In the rows, zero is written as 128.
A single turn carries every row of the set below to another of its rows. Some are shown first; where does it send the rows asked next?
sepu: [134 155 100 116 113 103 115 140 112 132 139 133 130 100 112 130 104  91
 126 124 155  97 118]
Bolaz: [153 143 123  91 158 154 138 147 129 155 144 166 137  68  84 126 116  94
  75 130 115 122 144]
loro: [129 154 151 127 119 148 124 146 111 143 137 137 112  82 106 146 115  91
 114  76 145 152 140]
gigu: [124 123 117 138 135 135 130 139 152 112 163 147 133  70 114 153  99  94
  90 137 155 135 155]
Korop: [130 143 144 117 139 147 115 156 117 139 112 106 141  86  96 140 109 104
 100 152 131 157 108]
kodu: [139 161 141 126 130 167 106 150 133 140 143 120 107  37 119 161  99 105
  86 124 141 131 140]
givat: [138 134 119 138 166 141  93 161 124 128 131 132 100  92  84 153 126 109
 128 140 140 100 145]
Rital: [137 156  93 119 130 127 118 133 123 158 141 133  88  98 109  91 107  90
 111 155 139 121 128]
Vakip: [154 144 125 121 142 148 167 152 135 144 148 165 115  84 107 161  86 110
 116 115 102 105 135]
Luraf: [147 154 143 130 123 131 174 164 125 155 140 132 121  84 102 135 116 113
 115  90 125 135 163]
Fabuv: [148 174 106 124 158 162 112 178 148 127 148 138  99  67  89 160 112 101
 118 125 136 125 140]
muzo: [116 102  98 103 130 146 140 140 144 143 127 109 122  75 110 138 132 108
 115 132 121 106 143]
kap: [181 136 122 111 104 160 114 137 125 135 148 113 115  61  87 138 127  99
 105 124 110 113 151]
kega: [133 125 123 105 124 129 136 170  85 158 128 141 109  78 113 135 107  85
  91  99 123 103 126]
fabub: [152 168  91 110 109 113 142 142 129  96 140 132 128  96 103 138 118 111
  97 117 136 108 149]
dum: [156 159 146 109 103 137 108 138 139 151 151 140  94 122 103 133 120 113
 113 140 150 131 153]
namig: [119 154 150 144 105 139 159 141 141 162 137 141  98 106 106 152 116 112
  99 149 152 129 140]
vog: [160 128 105 115 159 142 120 124 139 125 118 140 152  92 119 130 124  94
 103 129 147 126 124]
sefav: [136 179 117  87 121 139 129 145 130 122 144 101 102  93  85 140 120  84
 117 125 119 134 115]
mana: [142 142 110 121 111 165 162 147 126 136 130 125 123 118 121 130 149 109
  76 125 136 110 146]
gagi: [131 148 131 126 125 137 103 150 158 139 131 128 112  90 110 140 114 109
 112 107 113 109 186]
vad: [146 139 117 100 150 149 111 135 124 163 156 131 121  84 121 137 134 131
 125 106 112 142 116]
bided: [114 169 135  99 132 132 168 132 123 141 116 134  89  80 101 166 107  99
  89 136 129 114 130]
Pas: [138 152 123 138 158 157 144 150 118 122 145 151 112  95 111 112 131 148
  95 133 142 107 113]
risun: [145 154 140 133 106 124 133 147 133 133 175 164 124  87 130 139 116 106
 112 151 160 127 131]
Feno: [125 174 129 140 139 155 128 153 103 156 140 172 103  82 121 127 130 108
  87 164 132 111 135]
repam: [119 140 127  98 141 131 136 156 115 148 122  92 110 101 108 111  89 125
  93 143 134 136 132]
bof: [141 173 145 118 125 148 148 142 106 151 142 130 116  84 118 160 102  99
  80 179 134 133 142]
met: [121 163 110 155 143 158 149 154 128 123 173 147 113  87 116 146  99 113
 104 158 146 107 135]
kuni: [153 143 103 137 155 142 133 167 113 153 142 113 121  69  76 128 112 146
 101 124 128 143 138]
fezo: [134 152 121 124 131 149 122 157  61 148 152 145 120  75 100 137 107  97
 101 153 122 134 156]
Varog: [150 142 112 135 133 129 117 132 122 131 108 117  72  76 109 132 129  96
 101 110 116 121 109]
zet: [144 138  78 124 128 138 131 141 112 142 143 125 114  89 120 143  83 106
  91 105  95 141 145]
Tosuf: [142 147 117 115 151 140 123 154 128 158 133 137 127  99 113 111 127  93
  57 132 120  92 160]
lado: [126 140 130 135 129 108 105 146 107 140 152 123 131  81 101 157 140 117
 125 155 123 144 127]

Tosuf goes to sepu
bof goes to met
givat goes to loro
Where do these go?
sefav goes to kuni
muzo goes to Varog
Vakip goes to mana
Pas goes to dum

A single turn carries every row of the set below to another of its rows. Some are shown first; where does it send the rows asked next?
dig: [149 128 103 126 114 148 135 121 169 106 124 163 138 141]
tes: [156 126 154 125 123 143 129 168 121 141 140 126 124 111]
pobov: [158 143 115 132  84 147 129 140 143 131 140 127 132 114]
zise: [151 166 131 119 136 117 136 130 135 125 104 149 144 174]
Filal: [151 128 170 109 109 122 139 131 130 168 103 135 140 141]
zogaz: [172 127 110 130 140 115 133 136 143 103 146 141 134 143]
Lum: [159 141 163 107 127 123 142 127 121 105 123 149 154 112]
Zikal: [143 126 115 108 127 142 133 165 111 119 108 162 110 162]
vav: [148 134 142  90 120 155 154 161 176 113 116 143 134 137]
malid: [156 137 137 104 133 130 121 147 140  90 103 125 122 113]
revam: [144 121 135 117 128 140 115 143 165 167 119 133 109 136]
vifo: [161 120 149 106 130 149 142 164 145 121  95 119 105 126]
rafit: [141 130 131 122 118 127 139 115 188 133 117 122 131 136]
tutod: [155 110 133 141 130 144 153 155 139 126 109 151 121 177]
pefa: [143 111 148 138  93 154 150 131 138 126 121 153 122 109]
Ponif: [142 139  99 122 113 118 141 109 114 151 119 135 138 142]
Pofin: [145 163 125 106 141 114 124 154 124 117 124 115 123 142]
taz: [156 135 134 105 113 131 136 185 138 143 111 110 130 136]
zin: [165 137 128 147 135 140 119 113 123 123 114 143 125 163]
Zeve: [132 101 110  96 110 138 144 116 166 132 117 140 129 144]
das: [147 129 143 121 119 127 142 140 111 158 120  97 132 137]
riguv: [190 121 130 116 123 149 141 127 120 133 132 134 141 109]
sak: [147 117 150 115  96 155 137 146 131 140  79 160 130 140]
rolos: [150 149 111 111 115 116 140 136 134 141 130 188 133 145]
girog: [165 145 134 124 125 112 146 122 163 136 128 131 169 135]
mitub: [149 138 134  69 114 127 141 166 139 137 131 161 128 138]
kozu: [146 137 120  90 122 158 142  94 128 129 113 133 130 129]
pim: [151 133 136 129 121 153 125 102 149 126 125 104 129 136]
foli: [150 138 116  98 108 146 132 134 147 164 135 151 122 169]
gev: [143 114 114 117 106 140 132 149 133  99 143 143 105 121]
mesuz: [117 129 155 130 108 110 139 149 155 128 123 145 141 161]
Mezog: [147 131 163  92 136 134 145 115 107 142 108 151 133 135]
dizu: [174 101 136 112 149 144 141 144 116 122 105 143 113 142]
rivur: [132 147 136 107  98 129 146 123 139 156 138 145 162 129]
vibuk: [146 139 119  97 121 124 165 151  97 110 117 137 136 137]
Ladar: [143 137 131 157 103 126 134 162 151 111 122 149 120 135]
vopez: [152 123 153 118 111 114 149 139 151 150 110 158 158 110]
non: [155 141 141 109 115 146 159 150 106 149 145 163 127 149]
gagap: [144 126 103  99 120 121 150 126 146  98  91 147 140 143]
fet: [145 127 139 106 122 121 148 142 150 110  92 159 131 180]

mesuz goes to revam
dig goes to rivur
fet goes to rafit
Where do these go?
Lum goes to Pofin
vopez goes to taz
zise goes to pim
girog goes to das
non goes to gev
pefa goes to mitub
zogaz goes to Ponif

